Every row has a hidden score. In each pair, how much higher is the second row's than the first's? 20 means about the same, 40 much higher and 0 much lower. The score is a weighted sum of the row's numbers plus the product of two more (or one squared), each taken from its middle value.
tensor([-23, -23, 5, -5, 23, 27, -35, -4, -19, -16])
tensor([25, -5, 12, 14, 27, 23, -27, -11, -14, 4]) 20
tensor([-57, 18, -21, -24, -24, 4, 58, -20, 27, 66])
tensor([-36, -12, 12, 11, -17, 17, -17, 3, 8, -22]) 17
tensor([-51, 49, -36, 14, -31, -10, 32, -10, -7, 41])
tensor([-7, 12, -57, -10, -37, -20, 15, -48, -27, -13]) 24
tensor([-6, -45, 49, 6, -20, 38, -2, 48, 18, 0])
tensor([61, 13, 9, 45, 13, 12, -25, 42, 21, 6]) 13
tensor([-6, 8, -3, -7, -23, -17, 67, -15, 5, -4])
tensor([8, 8, -24, -46, 51, -10, -5, 12, 4, -4]) 20
tensor([27, -14, -43, 9, -9, -18, 18, -2, 7, 40])
tensor([-18, -9, 11, 5, -12, -16, 60, 18, 11, 59]) 17
tensor([19, -20, 49, 43, -8, 7, -46, 9, -48, 35])
tensor([32, -2, -25, -35, -49, -4, 50, -29, 10, -21]) 31
tensor([68, -22, 56, 19, -2, -1, -72, 37, 12, 44])
tensor([17, -41, -27, -22, 27, -11, 23, -2, 17, 18]) 33
tensor([-32, -35, -44, 16, -10, -27, 13, -50, -7, -37])
tensor([32, 35, -27, -9, 22, -12, -11, 10, 4, 59]) 17
tensor([-64, 25, -14, -27, 34, 8, 33, -19, -13, 50])
tensor([15, -9, 44, -14, -55, 47, -62, -5, -13, -32]) 26
tensor([-8, 17, -39, -8, -45, -25, 50, -27, -10, -33])
tensor([38, -32, 22, -7, 41, 24, -44, 56, -25, 24]) 11
tensor([98, -34, 22, 36, 3, 16, -6, 27, 2, 18])
tensor([30, -2, 7, 8, 1, 17, -79, -12, 49, -24]) 15
tensor([-22, 4, 1, 1, -24, 33, -9, -27, 39, -19])
tensor([31, 8, 16, 24, -7, 17, 5, 28, -4, 2]) 21
tensor([0, 35, -22, -6, -5, -23, 19, -24, -38, 18])
tensor([10, -14, -9, -14, -56, -26, 40, -6, 18, 4]) 35
tensor([22, -3, -12, -19, -35, -28, 61, -31, -6, -13])
tensor([-22, 21, -7, -4, -8, -3, 13, -1, 5, 32]) 11
tensor([16, -55, 56, -11, -5, 8, 6, 35, 40, -7])
tensor([-20, -51, -6, 5, 21, -27, 40, 19, 6, 47]) 17
tensor([-18, 29, -30, 21, -43, -52, 44, -42, -53, -2])
tensor([-61, 21, -8, -9, 0, -25, 36, -44, -16, 12]) 22
tensor([-3, 24, 50, -22, -25, 11, -31, -17, -3, -44])
tensor([-38, 9, -1, -21, -14, -29, 11, -22, -28, -24]) 15
tensor([1, -1, -52, -7, 15, 5, -24, -38, 2, -85])
tensor([-42, 18, -25, 14, 0, -1, 40, -13, 0, -27]) 15
tensor([0, 7, -49, -4, 31, -4, -38, -45, -1, -61])
tensor([31, -19, 7, -4, -5, 18, -36, 12, -50, -1]) 10
tensor([55, -54, 54, -6, -17, 25, 13, 38, 7, 51])
tensor([23, -69, 13, -22, -30, 4, -11, -32, 12, -60]) 26
tensor([6, -34, 3, 7, -13, 28, -4, -32, 36, -13])
tensor([-9, -13, -41, -20, -52, -32, 7, -14, -15, -7]) 19
tensor([-1, -40, 24, 18, 30, 20, -23, 25, -22, 3])
tensor([-3, -1, -20, 0, -29, -24, 21, -52, -19, -12]) 22
tensor([6, -35, 20, -48, 58, -7, -2, 4, -18, 32])
tensor([53, 21, -3, -25, 32, 14, -8, 42, -9, 5]) 26
tensor([28, -5, -5, 8, -36, -36, 31, -43, -15, 1])
tensor([-67, -9, -19, 0, 36, -12, 5, 68, 21, 53]) 11
tensor([13, -21, 22, 47, -15, 5, -20, -6, -15, 34])
tensor([78, -10, 34, 21, -12, 40, -51, 39, 26, 35]) 21
tensor([16, -7, 14, 3, 33, 15, 1, 42, 14, 18])
tensor([-7, 31, -31, -1, 87, -3, 4, 25, -7, 21]) 16
tensor([-2, 55, -17, 13, -16, -10, 37, 3, 25, 4])
tensor([16, 9, 50, -19, 34, 36, -20, 7, -28, 43]) 16
tensor([-14, -31, -28, -35, -2, 11, 10, -20, -20, -30])
tensor([22, -3, -38, 21, -39, -26, 41, -25, -7, 32]) 16
tensor([-45, 86, -39, 26, -15, -4, 20, -44, -35, -16])
tensor([2, 35, 10, 4, 5, -21, 42, -19, -3, 4]) 25
tensor([-18, 13, -44, 10, 0, -28, 39, -24, -24, -13])
tensor([-1, 4, -14, -8, 59, 9, 19, 35, -7, 17]) 20
tensor([-15, 81, 12, -16, -21, 13, 3, -22, -4, 26])
tensor([-29, 52, -21, -5, 0, -24, 50, -45, -23, -14]) 24
tensor([-1, 36, -30, 13, -5, 24, -40, -44, 38, -57])
tensor([-35, 0, 3, -29, 59, 1, 38, 31, 6, 15]) 20
tensor([-56, -27, -16, 7, -34, -24, 51, -37, -4, -22])
tensor([19, -8, 49, -22, -8, 27, -26, 17, 17, -5]) 15
tensor([-23, 25, -2, 35, 2, 9, -42, -3, 32, -47])
tensor([49, 22, 48, 25, -8, -4, 1, 4, -42, 32]) 30
tensor([-13, 4, 5, -35, 69, 0, 18, 46, 0, 30])
tensor([-1, -7, -29, -31, -40, -12, 11, -24, -10, -40]) 25
tensor([-23, -8, -43, -19, -8, -1, -8, 9, -20, 33])
tensor([32, 37, 8, 38, 3, 35, 0, 18, 30, 0]) 19
tensor([-21, -36, -1, -30, 63, 10, 31, 19, 15, 40])
tensor([-2, 9, -25, -16, 34, -39, 20, 7, -15, 21]) 12
tensor([-4, -17, -19, -13, -16, -7, 50, 16, 15, 73])
tensor([-4, 6, 2, -1, -26, -37, -17, 47, 17, 17]) 17
tensor([26, -65, 40, -28, 29, -2, 2, 74, -3, 10])
tensor([31, 11, 18, -6, 18, 30, -40, -14, 34, -41]) 22
tensor([6, -5, 38, 25, 17, 9, 5, 12, 21, -17])
tensor([-8, 0, -48, 4, -37, -25, 32, -32, -10, 0]) 25
tensor([18, -26, 55, 11, 22, 36, 2, 8, -25, 24])
tensor([26, 34, -51, -3, -32, -24, 32, -64, -5, -25]) 12
tensor([6, 15, 17, -5, -1, 31, -61, -19, 17, -14])
tensor([-27, 34, -32, -20, -11, -11, 27, -59, -17, -8]) 20
tensor([19, 29, 35, -11, -19, 33, -16, 13, 23, -5])
tensor([23, -12, 39, 7, 3, 10, -26, 20, 50, -9]) 9
tensor([-19, 25, -2, 31, -9, 27, -50, -12, 12, -35])
tensor([0, 32, -36, -23, -35, 5, 22, -27, -25, -24]) 25
tensor([-26, 18, -8, -6, 8, 10, -77, -47, -5, -66])
tensor([4, -3, 46, 13, 41, 40, -2, 34, -36, 19]) 26
tensor([4, -41, -17, -3, 38, 14, -8, 50, 19, 25])
tensor([45, -18, 32, 2, 35, -6, 3, 15, -1, 32]) 16
tensor([52, -14, 78, 40, 16, 17, -63, 41, -17, -28])
tensor([3, -15, 82, 39, 20, 48, -30, 21, -2, -3]) 26
tensor([30, 10, 34, 17, 14, 11, -10, 38, -23, 25])
tensor([-18, 2, 0, -11, 61, -12, 22, 32, -23, 33]) 18
tensor([-16, 27, -40, 4, -45, -23, 11, 3, 36, 19])
tensor([-25, 37, 35, 6, 12, 21, -21, -23, 32, -54]) 9
tensor([-1, -13, 16, -8, 19, 20, -59, -29, 12, -58])
tensor([71, -24, 40, 13, -37, 18, -18, 65, 49, 22]) 25
tensor([-7, 38, -3, -10, -38, -30, 44, -11, -12, -32])
tensor([-29, -16, -16, 12, -85, -48, 28, -60, -6, -63]) 29
tensor([40, 8, 62, 49, -1, 5, -22, 35, -29, 11])
tensor([-18, 16, 21, 17, -19, 26, -55, -1, 7, -36]) 17
tensor([6, -41, 26, -26, 65, -2, 4, 53, -13, 26])
tensor([37, -7, 35, 39, 6, 9, -41, 25, -8, 19]) 17
tensor([-31, 51, -24, -18, -1, 8, -9, -31, 28, 23])
tensor([6, -10, -2, -26, 65, -7, 38, 57, -12, 54]) 13
tensor([8, 22, -68, -8, 14, -10, -35, -44, -52, 15])
tensor([-30, 0, -41, 0, -22, 2, -5, -16, 20, -18]) 38
tensor([3, 11, 19, 18, 14, 26, -44, -14, 45, -33])
tensor([-19, 18, -30, -1, -10, -18, 21, -21, -10, -22]) 30
tensor([-31, -16, 4, -15, -61, -18, 38, -9, -6, 7])
tensor([-18, 6, -13, -36, -15, -14, 36, -3, -9, 27]) 16
tensor([56, 10, 2, 9, 4, 22, -16, 21, -1, 18])
tensor([-6, 15, -36, -5, 38, 5, -2, 2, -28, 0]) 14
tensor([43, 25, 17, 11, 11, 51, -38, -65, 20, -58])
tensor([-42, -14, 5, -16, 50, -5, 9, 16, -8, 24]) 11
tensor([19, 69, -37, -16, -11, -3, 17, -55, -29, -37])
tensor([29, 2, 24, 10, 17, -6, -14, 67, -16, -3]) 17
tensor([61, -55, -6, -9, 19, -13, -10, 61, 9, 63])
tensor([27, -29, 5, -53, 28, -1, 34, 35, 26, 15]) 29
tensor([44, -38, 15, 2, -24, 1, -22, 20, 24, -24])
tensor([-49, 23, -33, -4, 17, -20, 10, 6, -20, -12]) 10
tensor([27, 10, 51, 16, 17, 20, -34, 29, 16, 0])
tensor([-17, -29, -22, -19, 57, 9, 16, 43, -3, 6]) 27
tensor([9, 1, 7, 4, -26, -13, 8, -21, -28, 10])
tensor([-1, -4, -4, -10, -19, -17, 8, -62, -21, -33]) 27
tensor([-17, 10, 40, 43, 2, 25, -45, 30, 20, -8])
tensor([28, 8, 54, 58, -4, -12, -13, 50, 13, 13]) 21
tensor([-38, 52, -30, -3, -21, -18, 18, -31, 6, 10])
tensor([-10, 36, -28, -2, -22, -12, -5, -40, -27, -25]) 19
tensor([26, -45, 22, 34, 29, 18, 13, 33, 9, 33])
tensor([-52, 32, -7, -27, 81, 33, -41, -27, 9, -96]) 23
tensor([32, 25, -7, 0, 11, -2, -10, -2, -12, 40])
tensor([-37, -10, -35, 0, -12, -25, -1, 46, -2, 20]) 23
tensor([18, -34, -22, -16, 70, -15, 24, 67, -14, -14])
tensor([-14, -36, -41, -47, -38, -8, 34, -10, -9, -4]) 26
tensor([0, -21, -13, -20, 78, 3, 23, 26, 18, 1])
tensor([-10, -31, -5, -3, -74, -25, 63, -18, -18, 10]) 26
tensor([56, -27, -25, 14, 30, 3, 7, 51, 8, 45])
tensor([8, 44, -44, -21, -30, 16, 15, -80, -50, 7]) 13
tensor([2, 40, -27, 20, 59, -18, 25, 44, 19, 18])
tensor([-56, 38, -52, 8, 31, -20, -67, -48, 8, -55]) 17
tensor([0, 9, 2, -11, 23, 36, -82, -7, 36, -65])
tensor([-52, -20, 1, -18, 17, 6, 22, 7, -19, 20]) 14
tensor([9, -53, 27, -2, -46, 2, -43, -13, 2, -30])
tensor([78, -23, 3, 19, 24, 5, -10, 42, 3, 47]) 16
tensor([24, 8, 32, -5, 17, 3, -14, -3, 17, -39])
tensor([18, -33, -15, -30, 5, -34, 29, 33, -17, -2]) 16
tensor([31, -16, 23, -26, 6, -16, 1, 27, 10, 44])
tensor([13, -5, -16, -29, 44, 19, 9, 26, -20, 48]) 18
tensor([-11, 19, -12, -25, -30, -5, 44, -20, -19, 1])
tensor([-23, -11, -32, 32, -3, -12, 37, -16, 19, -7]) 15
tensor([65, -36, 42, 53, 9, 3, -24, 58, 26, -4])
tensor([-62, 20, 16, 5, -23, -29, 18, -33, -24, -29]) 31
tensor([-39, 18, -1, -13, 45, -23, 6, 12, 25, 23])
tensor([19, -48, 20, -7, 45, 11, 2, 31, -30, 30]) 27
tensor([-36, 50, 3, -18, -44, -67, 46, 6, -23, -9])
tensor([-26, 9, -17, 9, -24, -51, 32, -33, -8, -18]) 32
tensor([55, -4, 59, 13, 8, 19, -30, 49, -42, -2])
tensor([-45, -19, -7, -19, -27, 5, 25, -6, 20, -5]) 30
tensor([-9, 34, 36, 19, -12, 16, -45, 24, -20, 25])
tensor([-39, 52, -38, -20, 67, 20, 2, -8, -23, 20]) 25
tensor([-6, 12, -40, -21, 40, 32, -32, -29, 25, -81])
tensor([-6, -33, -30, -23, 13, 15, -48, -39, 15, -73]) 16
tensor([-50, -10, -19, -6, 24, -12, 43, -15, 11, 24])
tensor([-4, 13, -2, -26, -40, -32, 15, -25, -9, 9]) 18
tensor([84, -98, 52, -8, 8, 1, -10, 36, 30, 18])
tensor([77, -18, 5, 23, 9, 14, -50, -16, 22, 58]) 12
tensor([-5, 43, -26, -12, 46, 4, -23, 10, -17, 14])
tensor([34, -56, 31, 39, -12, 10, 8, 38, -15, 13]) 32
tensor([36, 3, 45, 42, 6, 24, -10, -7, -5, 7])
tensor([-5, -12, 3, -6, 2, -23, -9, 37, -4, 6]) 11
tensor([9, 22, -24, -24, -52, -33, 24, -43, -12, -29])
tensor([-31, -1, 3, -22, -18, 29, -17, 9, 31, -47]) 28
tensor([-23, -28, -24, 11, -56, -7, 14, -27, -40, 9])
tensor([-41, 33, -27, -4, 10, 0, -6, 6, 17, 9]) 16
tensor([37, -5, -10, -27, 57, 6, 13, 28, -4, 7])
tensor([34, -51, 4, -49, 107, 6, 10, 25, 2, 29]) 21
tensor([24, -8, 49, 40, 8, 7, -51, 46, -4, 1])
tensor([7, -29, 37, 20, 39, -2, 6, 15, -20, 16]) 32
tensor([-20, 71, -32, -26, -10, -10, -1, -3, -20, 41])
tensor([-40, 38, -49, 18, -17, -60, 57, -33, -26, 3]) 22
tensor([-28, 0, -25, -16, -46, 2, 32, -42, -3, -42])
tensor([-50, 36, -31, -17, 13, -26, 41, -16, 7, 66]) 7
tensor([22, -38, -30, -3, -31, 7, 25, 14, 8, 21])
tensor([-34, 2, -24, -26, 20, 16, -12, 24, -4, 42]) 14
tensor([7, -17, -10, 30, 0, 21, -50, -8, 22, -48])
tensor([-3, -10, -14, -7, -30, 10, 12, -4, -10, 5]) 27
tensor([-61, 42, -11, 17, -23, -33, 23, 2, 26, 16])
tensor([-28, 43, -68, 32, 9, -24, 25, -82, -1, -55]) 30
tensor([4, -11, -13, 24, -19, -18, -30, -32, 21, -47])
tensor([13, -14, 3, 6, 29, 2, -7, 21, -38, 18]) 20
tensor([59, -29, 49, -32, -41, -7, -6, 64, 28, 31])
tensor([10, -29, 7, 7, 31, -5, -25, 35, 2, -8]) 8
tensor([10, 20, -41, -33, -43, 0, 56, -37, -33, -1])
tensor([-6, 1, -49, 1, 31, -2, -73, -37, -9, -56]) 20
tensor([-5, -8, 45, 42, -6, 28, -24, 20, -10, 7])
tensor([20, -9, 56, 14, -5, 29, -7, 21, 48, -13]) 14
tensor([5, 18, -32, 18, 13, 12, -36, -29, 6, -27])
tensor([4, -10, -43, -9, 17, 12, -31, -17, -5, -60]) 27
tensor([-23, 3, -23, 21, -18, 7, 26, 17, 9, 10])
tensor([-40, 41, -34, 8, -31, -10, -27, 22, 18, 7]) 24
tensor([15, -44, 24, 6, 46, -3, 23, 68, 8, 42])
tensor([-24, -40, 6, -17, 23, 2, 22, 44, 6, 26]) 23
tensor([-15, -46, -31, -25, 26, -30, 19, 33, 27, 55])
tensor([9, 9, -47, -3, -39, -65, 44, -16, -25, -42]) 12
tensor([-27, 17, -40, -24, -18, -20, 25, -53, -19, 0])
tensor([-18, -19, -20, -7, -15, -13, 2, 25, -8, 42]) 18
tensor([-29, -9, -61, -15, 23, -51, -7, 37, 9, 9])
tensor([-9, -19, -26, -16, -8, -19, 20, -22, -33, 12]) 13
tensor([-16, 36, -13, 4, 12, 37, -13, -35, 23, -66])
tensor([-16, 21, 10, 51, 7, 7, 3, 16, 28, 4]) 2
tensor([-35, 14, 22, -40, -29, -29, 44, -40, -12, -31])
tensor([1, 49, -9, 30, 20, 44, -35, -23, 22, -60]) 14
tensor([-12, 28, -47, 1, -31, -12, 50, -52, -24, -12])
tensor([-24, -30, 22, 24, 25, 11, -11, 20, -24, 17]) 16
